In the rows, 128 means zero.
Rotation paths and how fast each direction turns (degrees each step):
Each turn is a multiple of 5 degrees from 10 to 175, or 0.
path 1
[121 114 141 140 138 139 136 139 130 124 129 146 129 137 121 140 148 130
 116 131 120 138 112 139 125 118 130 123 116 128 120 127 124 139 116 133
 130 104 135 132 133 136]
[118 116 135 141 145 140 128 140 125 118 125 147 138 132 120 137 142 136
 123 133 126 125 112 134 116 117 136 115 131 121 114 121 123 134 117 133
 141 116 122 131 127 142]
[127 128 137 140 145 137 130 140 128 126 125 148 134 136 123 148 152 135
 114 131 123 129 115 130 125 124 139 124 121 133 126 123 120 138 121 126
 134 103 133 134 131 137]
[117 122 138 133 145 140 127 143 123 122 126 144 143 130 130 138 143 137
 112 134 132 125 108 137 122 118 129 116 126 124 122 116 125 141 113 136
 135 119 128 136 137 133]
[124 126 137 138 144 140 132 141 122 125 118 147 139 138 119 143 148 129
 113 126 122 134 118 140 122 126 129 120 121 124 127 129 117 140 116 138
 132 108 134 129 124 139]
[121 120 132 136 145 146 120 136 123 118 126 140 139 130 120 140 150 133
 120 134 128 129 118 136 120 109 129 121 127 129 125 113 119 144 119 139
 142 120 129 134 134 143]
[124 125 132 144 134 142 133 144 119 126 122 143 139 139 121 141 150 129
 119 131 117 132 107 136 123 122 134 116 128 128 137 120 121 139 119 131
 127 108 130 136 129 137]
[126 131 127 137 146 145 125 139 124 117 124 143 150 126 121 145 146 138
 115 130 132 124 118 129 116 117 132 121 133 121 132 120 126 139 114 139
 137 118 131 135 131 139]
[125 132 136 136 138 145 133 140 121 124 125 140 140 137 123 141 150 130
 118 128 127 136 117 142 121 119 129 126 120 132 138 122 127 146 117 140
 126 105 137 139 132 132]
[120 118 129 140 134 149 131 138 122 116 128 138 146 129 116 136 142 132
 121 130 126 133 116 135 114 110 126 117 131 117 129 121 129 139 111 146
 133 119 131 134 132 140]
[128 130 130 145 136 148 133 136 123 120 125 141 138 136 115 142 150 132
 130 128 122 133 121 136 115 118 139 127 127 131 135 125 127 140 122 138
 130 102 131 136 124 140]
[123 123 129 140 135 146 131 138 129 116 137 140 143 125 123 141 146 139
 122 135 130 128 112 128 116 108 135 123 130 126 133 116 135 138 113 135
 131 114 132 139 140 136]
[124 132 134 143 136 142 141 142 123 120 126 146 142 135 121 139 142 135
 123 126 129 131 115 140 112 124 138 125 126 122 131 131 136 137 114 139
 125 102 132 137 127 131]
[124 121 134 136 141 146 132 132 133 114 135 142 140 125 118 142 144 135
 120 130 133 134 125 132 113 109 131 129 123 122 122 126 133 140 112 143
 137 111 135 134 134 139]
[119 119 139 145 133 144 139 139 125 120 131 143 130 138 120 133 145 132
 131 132 124 135 112 142 116 115 137 125 122 129 123 125 133 139 119 136
 128 102 128 137 129 135]
[123 117 130 145 139 141 135 137 132 116 132 146 139 126 117 144 143 139
 121 131 126 127 116 124 114 115 139 121 130 118 120 126 130 130 113 131
 136 110 129 131 132 141]
[123 130 141 139 145 139 134 139 129 121 130 148 134 135 127 141 147 139
 125 131 131 127 114 137 117 122 143 129 121 132 122 125 133 141 121 132
 132 100 129 138 130 131]
[119 115 139 136 139 138 136 140 132 120 133 146 139 128 124 141 141 135
 111 132 129 132 112 133 120 115 129 120 122 118 116 126 131 135 108 135
 132 112 134 131 139 135]
[120 123 141 140 147 139 133 138 125 121 121 147 133 137 120 137 144 133
 124 128 126 131 118 143 116 123 136 124 122 125 114 129 124 139 119 137
 137 105 126 131 121 137]
Directions:
[128 123 126 133 126 129 127 127 128 127 129 127 125 129 124 127 130 127
 134 130 123 128 127 126 128 125 131 126 131 130 128 125 125 126 132 125
 130 128 125 128 126 133]  80
[126 126 131 126 126 129 127 128 129 129 132 125 125 128 132 126 130 127
 128 131 129 130 124 130 131 124 126 129 125 133 129 123 129 131 129 127
 126 128 129 131 134 125]  130
